In the rows, zero is written as 128.
Each path below is one point turned by a fixed rotation once a step. After each direction that follows a path, write how fast that rotation turns it, in deg/step (0 if it stays still).
Each turn is a multiple of 5 degrees from 10 to 175, or 0.
Each row of a path follows its step; steps can be skipped.
Rotation 1:
step 0: [127 126 118 133 113 128 132 128 134 121 132 117 113 130 141 129 132 119
 122 132 126 124 123 124 121 127 134 127 124 138 128 129 137 134 124 145
 129 119 133 124 129 117 117 126 127 132 125 125 124 128 127]
step 1: [134 134 127 128 130 129 129 134 122 120 130 128 127 119 126 123 120 121
 129 132 130 134 127 124 133 140 124 133 113 137 125 127 117 129 122 134
 121 130 128 145 121 132 128 133 124 145 121 129 131 124 135]
step 2: [129 127 133 130 130 139 132 139 139 133 117 122 133 129 128 125 128 128
 125 115 129 120 129 142 140 131 121 133 118 129 130 116 123 134 130 117
 127 129 124 129 128 122 123 136 119 126 141 132 132 130 121]
step 3: [121 119 128 128 124 135 130 118 133 126 134 125 131 115 137 127 136 126
 123 122 116 129 129 131 115 128 123 129 127 127 122 128 114 136 122 131
 141 120 133 122 139 136 137 132 128 123 130 133 123 138 127]
step 7: [128 131 137 128 125 131 131 123 123 119 137 132 124 118 113 128 134 125
 127 122 127 123 128 132 119 122 116 130 126 137 127 125 123 123 124 126
 136 127 118 132 130 137 142 118 132 121 134 123 117 126 117]
step 9: [121 128 132 128 137 121 125 126 126 128 114 132 127 117 136 125 129 128
 130 121 129 131 131 114 124 137 136 124 127 137 137 134 136 122 124 120
 133 139 129 124 140 124 132 122 124 136 116 125 138 133 132]
step 11: [139 125 133 118 128 136 129 125 127 124 123 134 127 137 125 127 122 137
 139 125 115 119 124 138 128 125 132 129 129 126 137 125 129 117 116 132
 133 125 119 125 119 131 139 121 134 124 124 134 113 135 123]
step 13: [125 125 132 129 117 119 126 132 124 124 131 128 114 124 130 138 131 123
 132 124 140 118 124 124 122 122 140 135 131 134 131 127 146 133 129 121
 129 124 122 127 138 127 115 120 131 135 121 124 133 130 131]
[128 124 127 127 127 127 128 126 131 128 131 125 125 129 127 130 126 131
 129 127 128 128 124 127 130 125 129 127 125 125 131 126 130 128 126 130
 130 127 131 130 129 129 128 128 127 127 129 129 130 131 129]  135
[130 129 132 130 127 131 129 129 128 130 127 127 131 126 127 131 128 130
 130 127 127 127 129 130 130 131 127 132 125 127 132 132 127 127 130 130
 126 130 131 130 128 128 128 127 130 127 129 128 129 129 129]  85
[130 130 127 125 124 128 128 131 130 125 130 128 128 129 127 128 128 131
 129 129 127 127 131 129 125 127 128 126 131 128 128 128 131 127 131 129
 129 129 129 129 126 131 126 130 127 125 125 126 127 129 132]  55
Rotation 2:
step 2: [124 123 132 141 127 138 125 140 132 120 131 116 123 134 132 127 134 129
 123 120 126 135 133 124 124 134 132 119 126 138 136 122 123 124 123 122
 135 126 136 126 119 115 118 123 134 127 128 122 138 123 135]
step 3: [133 131 131 133 117 123 138 136 127 130 132 128 125 122 142 131 135 127
 129 128 134 126 121 116 121 135 125 134 128 139 124 120 117 128 121 130
 140 128 126 129 128 126 113 127 132 121 120 138 136 129 135]
step 7: [138 146 125 137 129 118 136 131 130 118 124 119 120 128 141 138 132 129
 120 136 129 121 129 134 134 128 131 123 138 133 136 126 128 130 121 130
 118 134 130 135 124 122 116 128 137 128 130 124 124 130 130]
step 8: [140 126 128 139 117 120 128 132 135 130 126 121 132 128 123 126 137 123
 128 126 125 124 120 129 137 129 132 127 140 147 128 127 123 130 125 121
 129 118 136 142 131 122 126 124 128 136 134 119 126 137 128]
step 9: [127 129 124 140 123 129 122 136 135 130 130 136 127 125 120 125 136 128
 143 132 119 131 129 126 110 134 127 134 143 140 127 124 127 123 125 125
 126 119 130 123 141 130 126 124 130 133 125 125 135 130 134]
step 10: [121 134 118 136 134 127 126 137 124 116 137 132 121 137 126 122 127 131
 130 133 128 131 122 123 117 126 131 131 138 120 136 122 122 121 130 125
 119 129 131 130 130 123 114 130 141 127 125 127 127 117 141]
step 11: [133 124 127 143 115 118 131 134 128 125 136 130 129 136 126 129 129 131
 120 127 137 125 122 113 130 130 136 129 129 118 135 124 119 121 127 127
 132 126 132 136 117 119 127 123 134 114 134 130 124 128 124]
step 13: [128 129 131 130 137 133 123 141 125 127 127 120 120 133 129 137 131 129
 131 128 118 119 117 131 122 112 123 135 134 133 128 124 127 128 135 131
 128 135 135 130 133 115 121 125 133 136 120 121 128 143 135]
[129 130 126 131 127 130 128 126 129 131 127 126 128 124 124 130 126 127
 130 126 127 130 125 126 128 128 128 128 129 128 125 132 128 129 126 127
 127 128 129 129 126 127 130 125 127 130 130 129 125 129 127]  95
[128 128 130 131 131 127 129 127 130 128 129 127 132 128 130 129 128 126
 129 126 126 132 128 128 128 127 128 129 128 127 129 126 126 125 131 123
 126 127 128 127 132 129 126 126 126 125 131 129 127 126 128]  40
[128 132 128 130 126 128 127 128 130 127 124 128 124 128 127 130 129 130
 131 128 126 128 131 131 126 130 128 128 127 125 130 129 130 127 126 129
 127 127 127 128 129 131 129 126 126 124 127 129 130 128 127]  135
[130 130 131 129 130 131 129 126 127 130 127 126 128 129 131 130 132 126
 126 128 126 126 129 128 129 125 131 126 128 128 128 127 127 127 125 128
 130 128 126 126 125 126 130 127 132 127 130 126 129 128 126]  70
